A single turn carries every row of the set below to another of its rows. Some are shown first; where does it send the rows asked next?
J_120: [ 10 -14  11   6   0   9   4 -23  -4   3  14   4  -9  13   1]
J_74: [  4  -6   6   3 -16 -13  -4 -12 -12   3  12  -8  -6 -12  -9]
J_811: [ 20   6  11   0  -7   0 -21 -20  -9   6  16   4  -7   3  -3]
J_993: [  7  16  17  -9  -4  -9  -6   4  -3   2   5   1 -11  11  -3]
J_44: [ 10   7  -2 -10   3 -21   5   9  -1   8   7  -8  -7   0  -2]
J_915: [  7  13   3   6  -8   1  -5 -18  -1   5  -6  -7 -12   1  -7]
J_767: [  5  -5  10 -21   2   2   8   8  -5  -6  15  12  -2   7   0]
J_128: [ 16  13 -14   1   5 -10   1  -8   6   9   0  -9  -4  -3   2]
J_734: [ 23  -9  -3  -6   0  12 -19  -3  -6  -1   3   8  -8  -8  -5]
J_643: [ 10  12   1  -5  -2 -12 -10  -7  -6  22   7  -4  -5   5  -1]
J_236: [  4  -7   3  -6  -8  13  -3 -19 -14  11   6   6   1   2  -5]
J_740: [ 19  -4  15 -10   1 -20  -1   9 -11 -11  17  -2  -4   1  -5]
J_262: [  8 -13   6   0   1   4  12  -6  15  -2  10  -1  15  -2   1]
J_677: [ 26 -17   5  -3  10   0 -14   8  -6  -9   9  -1  -8   0   2]
J_339: [ 25 -19  -1   4   7   5 -15  -5  -8  -6   3  -5  -8  -5  -2]
J_157: [ 11   9   3  -7  -6  -7  -3   0  10 -12  22   5 -13  -5   4]
J_800: [ 18  -2   0   7  13 -11  14 -21  -1   9  12   0  -4  11  -1]
J_144: [  4 -13  19  -8  -3   0   5  -1   7   6  17   4  12   5   0]
J_968: [  9  -8  17   0  -4   0  -3   7 -24   0   7 -11   0   4  -5]
J_493: [ 15 -11  19  -2   2  -4  -2  -5  -1  11  13   3  16   9 -18]
J_573: [ 33  -5  -1   3  12  -9   5   1  -2   3  21  10   1   5 -12]
J_460: [ 13  11   4   4   2 -13   8   4  -2 -10  -8 -10   0   2  -4]
J_442: [ 24  -1  -8   7   2  -4   3 -15   2 -16   5  -8  -5 -11  -4]
J_561: [ 17  -4  -8   1   7   8  11  -6  -4 -10  -2   2  15   0   4]
J_865: [-11  10   4  -7  -6  -5   6  -4  -3  -4   6   1   4  -6  -7]
J_329: [ 21 -17   7  -5   4   5 -20  -2  -8  -2  11   1 -15   0  -2]
J_595: [ -2  14  -8   2   2  -1 -12 -15  -3 -11   5  -4  -6   0  -5]
J_341: [-4 19  1 -3 -1  0  2 -6  4 -6  5  5  9 -2  1]
J_942: [ 12 -13  18  -1   6   0   9  -4  -4  -5  19   7  -5  18   5]
J_279: [ -3   6  -3   0   4 -14  -2   0 -10 -16   4  -9   0   0  -8]
J_977: [ 24 -15  -4  -3   3   4  -8   6  -9  -8  -2   1  -3 -11  -7]
J_629: [ 21  -1   6   2   6   8  -2 -14  18   4  12   8  10   6 -11]
J_145: [ 12  -3   7   1   9 -13  10 -20  -3  14  17   3  -9  14  -4]
J_692: [ 16  -2   5   0  15 -16  17 -11   1   6  17   3  -7  13  -1]
J_988: [-6 14  7  0 -5 -5 -1 -7 -9  2  3  1 15 -1 -3]
J_229: [ 25  -7   0  -2   4  -5   1  -7  -1  10  25  12 -11   3 -16]
J_987: [ 11 -15   6  -5   3  -2  11  -4  15  -2  12   0   2  -2 -21]
J_819: [ 16 -17   6  12   8   2  15 -12  -3  -9   8  -2   1  10   4]
J_726: [ 24 -10   5  -9   3   3 -17  10 -12  -2   6   9  -2  -3  -4]
J_357: [  9  -4  -1  -3  -2  11   6   1   1 -15   9  -9 -17  -7  -3]
J_261: [ 23  10   4  11  -2 -11  -9  -5  -7  -6   8  -3  15  -1   8]
J_878: [ -2  14   6  -4   2  -9 -17  -3 -13  -6  10  -1   1  10  -3]
J_891: [ 29 -11  -5   9   5  -6   4 -11  -6  10  16   4  -1  -1 -18]
J_119: [  6 -10  11   0  -5  10  -1 -16  11  10  12   3  13   3   1]
J_368: [ 21  10   6   4   2  17 -13  -5  -6  -4   9   0   0   8   9]

J_493 turns into J_629
J_329 turns into J_339
And these:
J_157 turns into J_74
J_993 turns into J_915
J_144 turns into J_119
J_128 turns into J_44
J_145 turns into J_800
J_811 turns into J_442
J_357 turns into J_968
J_977 turns into J_726
J_878 turns into J_595
J_891 turns into J_573
J_988 turns into J_341
J_561 turns into J_767
J_819 turns into J_942

A single turn carries every row of the set below to another of its rows. Some are shown first; where does it send the rows asked next?
J_723: [ 13   4   0 -15   5   1   4  11 -17  -8   1  -7  10   7  -3  19  -2   1
   5  -8   9   5   0   3   4  17   5]
J_399: [  3   6   8   0 -12   9  -8   7   9  -6  -9  -4  10  -7 -18  -7   3  16
   4  -6   5  -1  -6  16   4  15  10]
J_363: [  1   8  11   2 -10   7  -8   9  10  -9  -6  -2  12  -7 -17  -1  -3  15
   0  -8   0  -5  -8  20   2  15   6]
J_564: [ -1   5   7  -6  -1   8  -2   8  12  -5  -9  -3  -2   0 -21  -4  10  14
   5 -16   6   6  -2  10   5  16  10]
J_874: [  0   7   2   5   6   1   0  -9   5  -2  13 -14   1 -12  24   2  -2   2
  -3   8   9  -3   8   0   4   7  -4]
J_163: [  3  -2   2  10  15   2  -7  -9   7   0   9 -10   6 -25  18  -2  -1   3
  -5  -1  -3  -1   1   1  11   5  -5]
J_689: [ 16   3   7 -15   1   7   2   9 -15 -11  -2  -7  12   8  -7  22   2   2
   3 -10   5   2  -3   1   3  13   4]
J_986: [-21  -7   9   8  -8   3   8  10  -2  -5  -4  -6  -5   7 -16   6  -1   4
   4 -13  11  13 -10   6   8  -6  -9]
J_560: [ -3   1   2  -9   4   5   1   8  10  -3  -5  -3  -9  -4 -18  -6   8  10
   6 -19  11   8   1  10   6  15  12]
J_920: [  4   7 -13  13 -12 -19  -9   4  -9   0  -7   7   2   0 -10   5  -1   7
  -7   0   5   2   1 -14  14   3  -7]
J_181: [-10   1  -5  20   8 -16   0   1   4  -5   6  -2 -10 -17   8  -6  -8  17
  -3  -1  -3   2 -10   0  10   4   6]
J_712: [ -3  -2   1  -3   9  16  -2  10  -3   6   6   2  20  10  -6  -1   8   6
   9 -15 -17   3  -1   9  -4  -1   6]
J_711: [ -2  -5  -6   0  16  15   0  10  -2   6   8   4  17   5  -3   0   5   1
  10 -17 -15   8  -3   9  -4   1   6]
J_13: [-11   4  -7   8 -14  -7   2   0   0   5  -3   5 -14   7  -3   1   8   1
  -3 -14   3  -4   2  -8  10 -19  -6]
J_903: [ 10  -8  -5  13   8  11  -4 -10  17  -1  -9  -6   9  -2   6  -6  -1   5
   7   2  -1 -18   5  -5   8  -5  -8]
J_542: [ -8   1  -5  21   7 -19   4   6  -2  -3   5   1 -12  -9   2  -6  -7  16
   0  -5  -4   6 -15  -1  10   5   5]
J_331: [ -1  -3   4   9   7 -12   9   1 -10 -13   8   4 -13 -15   0  13 -11   5
  -3  -3   7   8 -12 -14   7  -4  12]
J_716: [ -3  -1   7  -5  -7  20  -2   6  -2   2   6  -1  16   7  -1  -3   5   6
   8 -10 -12  -7  -5  16  -6  -8   8]
J_511: [ 16  -2  14 -12  -8  14   1   6  -6 -12  -6  -3  16  -2  -5  19  -5   0
   3  -6   0  -5 -13   6   6  10   6]
J_910: [  0  -4  -7  11  -2  -1   3  -1   2   0  -6  17   3   0  -3  16  -3 -10
  -3  -8  -9   5  -8 -21  13 -10  -4]
J_275: [-18 -15   8   6   0   4   3   8  -9  -3  -1  10  11   6 -16   4 -10  -1
   4  -1  -3  17 -11  -7   5  -1  -2]
J_799: [ -7   3  11  -6  -9  16  -2   8   0   0   7  -1  18   4  -5   1  -2   7
   3  -9 -10 -11  -2  19  -5  -6   8]
J_612: [  9  -1  17 -12  -6  13  -2   7  -4 -15  -3   1  14  -4  -8  19  -8   1
  -2  -8  -3  -9 -11  11   0   7   6]
J_98: [ 13  -7   0   4   3   8  -5 -12  14  -7 -11  -8  -2  -6   0  -5   1   5
   3   2  11 -20   8  -7   9  -5  -4]
J_240: [ -2  -4  10  -6   8   2  -1 -12  10  -2   7  -6  -9 -18  19  -5  -4  -1
  -4   1   3  -6   4  -4  10   7   1]
J_557: [  0   8 -12   1  -7  -4   1  -6   3   3  -7  -3 -10   8   3   3  13   1
  -1 -10  11  -8  12  -9  12 -12 -10]
J_472: [ -2  -3   4   6   7 -10   6  -2  -5 -13   6   0 -13 -20  10  15 -14   4
  -6  -1   6   1  -9 -13  10  -1  11]
J_887: [ 14  -4  -3   2   2   7  -2 -10   5  -2  -6 -10  13   0   7   2  -5   4
   5   9   8 -20  11  -9  10  -5  -4]
J_194: [ -8 -11   5   4  -5 -10  -4  13 -25  -8  -3  -4   7   5 -15   4  -4   7
  -1  -5   8  10  -9   2   9   3 -12]
J_884: [-13   2  -2  10   3 -12  17   4 -12   6  15  -6  -2  -3  10   7 -10   8
   3  -7  -4   4  -5  -5  11 -14   9]
J_178: [  3  -3 -10   4   6   6   1  -9  14   1 -10  14  -2  -2  -1   7   3  -9
   0  -8  -4   1   3 -22  13  -7  -4]
J_475: [-15   1  -2  11   6  -9  10  -1  -8   2  16  -8  -2  -8  19   7 -11   8
  -1  -2  -4  -2  -2  -3   8 -14   8]
J_195: [ 11   5 -19  10   2 -10 -11  -3  -5   2  -9   5  11  -1  -1   0   5   3
  -3   1   1  -2   7 -15  13   4 -11]

J_542 turns into J_884
J_475 turns into J_472
And these:
J_240 turns into J_163
J_986 turns into J_275
J_511 turns into J_399
J_689 turns into J_564
J_723 turns into J_560
J_195 turns into J_557
J_612 turns into J_363
J_920 turns into J_13
J_903 turns into J_887

A single turn carries every row of the set below to another of its rows. Some are shown first; where does it send the rows asked next?
J_189: [  7 -19 -11   2   6  -2   0  15  -2   6   1   5   7 -11  20   9  20   4
   8   5 -20  -9  24  20  -3  -3 -17  -1  13  -1   0  13  -3   2  -4]
J_407: [  7  11  -7  19  15 -18  13  -1 -20  38   1  -3   3   1  20   6   8  -9
   6  14   3 -17  11   8 -12  -5 -36  10  11  -7 -11  11  11   5   6]
J_84: [ 16 -10   0   9  15   6   4  13 -15  23  12 -12   9  -7  10  10   7   8
  11   6  -9  -5   4  22 -19  -7 -26 -12  10  11 -16  18   2  -6 -14]
J_520: [ -4 -14 -19   2  27  -3  -9  -5  -8   7 -12  -6   5   1   4   6  24 -13
 -14  16 -11 -12  13  12  -9  -5 -13  -7  29   0 -14   3  -2   8  -5]
J_17: [  4  -6  -7  24  12  17   4  13   3  29 -29   2   7  13   5  15  13   0
 -24  20 -14  -5  20  10 -20   2 -22  -4  14   5  -2   6   5  13  -5]
J_976: [ -5  -6 -11  -6  12   3  -7   3  -7  15 -15 -18   9   1  13  13  22  -8
   3  13 -15 -20  11   4 -12   1 -20  11  30   1   2   0   4  23  -9]
J_420: [  9   4  -5  15  15 -10  14   8  -1  36  11  -9 -14   6  14   4  19  -5
  -9   5  -4 -16  26   8 -16   8 -35  -1  15  -3 -14  24  19   4  -1]
J_45: [  4  -7 -12  -1  10   3 -12  16 -20  14 -11  -4   7  -1  19   0  14  11
  12  15 -12 -16  23  15  -7   7 -17   6  23   2   4   3   5   6 -18]
J_253: [ 11   0  20   8 -11 -12  -2  21 -18  21 -22  -1   9  -1  13  -4  13  -7
  -9   3   1 -13   7   8 -16  -3 -21  15  13  -1 -13  -3   3  13  -6]
J_384: [ -9 -20 -10  -2  11  -6   3   6  -6  -2  -4   4   1   1  11   1  23  -5
  -7   4  -4 -13  11  13  10  -1 -24  -4  17  10 -12   9  -1   2  -1]
J_639: [ 11 -21   0  15  16  -1  14   8  -7  25   4  -8  10   3  10  17  19  -4
  -5  -4  -6 -17   2  18  -2  -8 -39   5  14  20 -20  13  -3  -6 -10]
J_182: [  3  10   5  11  -5   9   5  13  -3  27 -23   5  -3  -2  10   5  21   2
 -12  21 -16   7  12  16  -8   3 -27  12   7  10  -8   6   5  27 -12]
J_156: [  2   4  -3  12   5  10   6  15   2  17 -19  -1   7  -5  12  14  11  -7
  -7  14   2   3  13   8 -12 -20 -14   0  -6  14 -14  13   3   3   8]
J_795: [  7   4  12  13   4   2 -15   3  -8  18 -15   1   1   6  16 -14  16 -12
 -27  -5   3  -2  13   7 -14  14 -23  -8  23   0 -13   3  -1   4   0]
J_916: [  8   2  -5  16  16  20  -3  13  -3  22 -20   3  -6   7   3   2  20   2
 -18   9  10  -6  11   4 -10 -10 -33   2  14  16  -8   3  -5   9  10]
J_33: [  4   1   5  22  -4 -14   2  10  11  17 -14  -4   7  -3  29   8   9 -16
 -22  -9   0  -9  17  11 -11  -7 -23   8  13   5  -4   3   3   0   0]
J_699: [  4  -8  -7  12  20   7   1  -2 -20  27  -3 -18   5  11   7   9  19  -5
 -27   5 -21 -15   1  20  -4   5 -27  -6  19  15 -22  15   1  -5 -16]
J_415: [  6   0   7  -1  12   8  -3   9 -25  30  -2  -4  20  -5  20  11   8  -4
   9  12 -11 -11  -7  15 -13  13 -28   4  19  17  -8  15  10  -2 -15]
J_517: [ 16   6  -1  13  21  -6   8   5 -24  34  -4  -8   2  14  25   5  19  -7
  -5   3  -1 -21  18  13 -16   6 -25  -2   3  -6  -7  27  13   0  10]
J_419: [  3   8   2   4  10 -13   9  -6 -22  37   3 -11   0  -1  12   4   7   0
 -10  18 -15 -11  11   7 -13   2 -29  -7   8 -18 -20  20  16  10   6]
J_175: [  2   6  -9  12  13   6   2  -2  -7  34   6 -15   8  -7  11  17  13 -14
  -8  14 -25  -9  -3  16 -16   6 -31   7  31  11 -12  10   5   5 -20]
J_941: [  7  -3   7  21  -7  -4  -1  10   5  22  -9  -3  12  -2   6   6   5 -18
 -11  10  -7  -3  18   0 -32   4 -18  -6  25 -12 -13  -2   3  10  -7]
J_797: [  7  -5   7   6  19 -14  10   1 -14  44  -6   9   2   1  14   4  16  -9
 -15  14 -10 -19  19   7  -8  14 -35   7  16  -6 -22  19  21   2   2]
J_114: [ 13   8  -5  16  -4  15   0   8 -16  12 -16  20   6  -5  14  15   6   1
  -5  29  -2   4  17   7  -8   4 -24  -1   8   8 -17   8   0   6  -1]
J_180: [ 24   4   0  23  -7  -5  -8  14 -16   8  -8  -2   0  -1  20   6   2   6
 -21   5  -2 -12  19  10 -20  -6 -19  -7  16 -10 -13   3  -4  -1  -2]

J_517 turns into J_419
J_156 turns into J_182
J_33 turns into J_253
And these:
J_976 turns into J_384
J_415 turns into J_699

A single turn carries every row of the set below to another of its rows. Some are shown first; where does it send the rows asked next?
J_725: [  8   1 -15 -12  15  -5   8   2 -15  12  15   6  11  -1  -4  10  -4  -2]
J_995: [  0   9  -6   3   9   7 -10  -4 -10 -24  -3 -10   8  -4  -8  19   5  -1]
J_651: [  7   9   4  -5   4  -3  -5 -10 -23  17  16  11  10  -1 -18  13   1   7]
J_600: [  6   8   6   4  -3  16  -8  -5 -21  -8  -6 -20   6  -6  -2   8   0   1]
J_57: [  3   4   6   6  20  -8  16   4 -10  -2  -3  -5  25   3  -8  14  -3  -7]
J_350: [ 11   7  -7  11   2  17  -4 -25  -9   0  -1   4   7  -6  -1  -7  -2 -12]
J_813: [ 13   4 -16  10  14   9 -10 -18 -16 -17   4  11  13   7  -2   0  -9  -5]
J_761: [ 10  -1   0   8  15   1  15  11  -6   3   5   1  25   6 -11  16  -6 -10]
J_839: [  3  10   2   2   6   2 -11  -5 -23  13  15  16  10   2 -24   5   3   1]
J_521: [  5  -8   4  -1  -3   5  -1  12  -6  -3  -7   7  16   7 -17   8 -18 -18]
J_982: [  1   7  16 -13  -3  -3   7 -21 -23   3  -5  16   3   2 -11  12  -7  -4]
J_621: [ 14   1  -4   7   7  21  -1 -20  -5  -4   5   5   5  -7  -7  -9  -7 -14]
J_221: [  3   8   9 -23   7  13  -3  -3 -11   0  -9  -7   7  15 -21   6  -3  -7]
J_487: [  4  -7   1   0 -13   0  -6   8  -4   0  -6   3  13   8 -14  13 -17 -13]
J_754: [  8   4  16 -16   1  15   1 -10  -6  -3 -10   4  10  14 -24  10  -8 -12]
J_923: [ 12  12  -2   8   6  19  -1  -7 -16  -5   3  14   2   6  12  10   4 -16]
J_836: [  4   7  13  -5  -1   1  16 -25 -22  -2   3  13  11   4  -4  11  -6 -14]
J_844: [  2   3  -4  11   6   4   5 -12  -8 -12 -13  -7   4  -4 -15   8  -5  15]
J_864: [ 13   9  12 -20   7  11   0 -10  -9   2 -11   1  10  16 -19   2   0 -13]
J_53: [  8  -4  -1   6 -13   3  -6   5  -8  -3   0  16  15  11 -16  10 -12 -19]
J_127: [  3  12  -8  -8   9   6 -12  -5 -13 -14  -8  -8  10  -5  -6  24   6   1]
J_152: [  5   5 -11  14   6   8   2 -10 -19  -9 -10  -9   2  -4 -15   5   2  12]
J_205: [ -4   8   5   4   1  -6 -11  -3 -21  14  10   5   8  -1 -22   9   0   6]
J_147: [  0  10   8  -6  -4  -5  13 -22 -28   2  -5  10  11  -1 -10  16  -8  -8]
J_213: [  2   0 -16 -17  13   2  10  -1 -12   4  16  -3   8   3  -6  11  -8  -1]
J_696: [  8  -1  11  10  18  -4  13   6  -6  -2   6   3  24   8  -6  11  -3 -10]
J_657: [  0   5   1   9   1  19  -6   3 -24  -1  -3 -16   7  -8  -6  10  -7   1]
J_762: [ 21   2  -8   7   8   5 -15 -17 -15 -16   1  18  13   7  -4   4  -7  -1]
J_453: [ 15  -1 -18 -16   9   3   7  -5 -11   8  17   3   7   9  -7   3  -7  -6]
J_775: [  8  10  -2  10   2  18  -9  -7  -9 -13   0  10   2  11  12   6  -2 -13]

J_127 turns into J_762
J_453 turns into J_205
J_350 turns into J_600
And these:
J_754 turns into J_521
J_213 turns into J_839

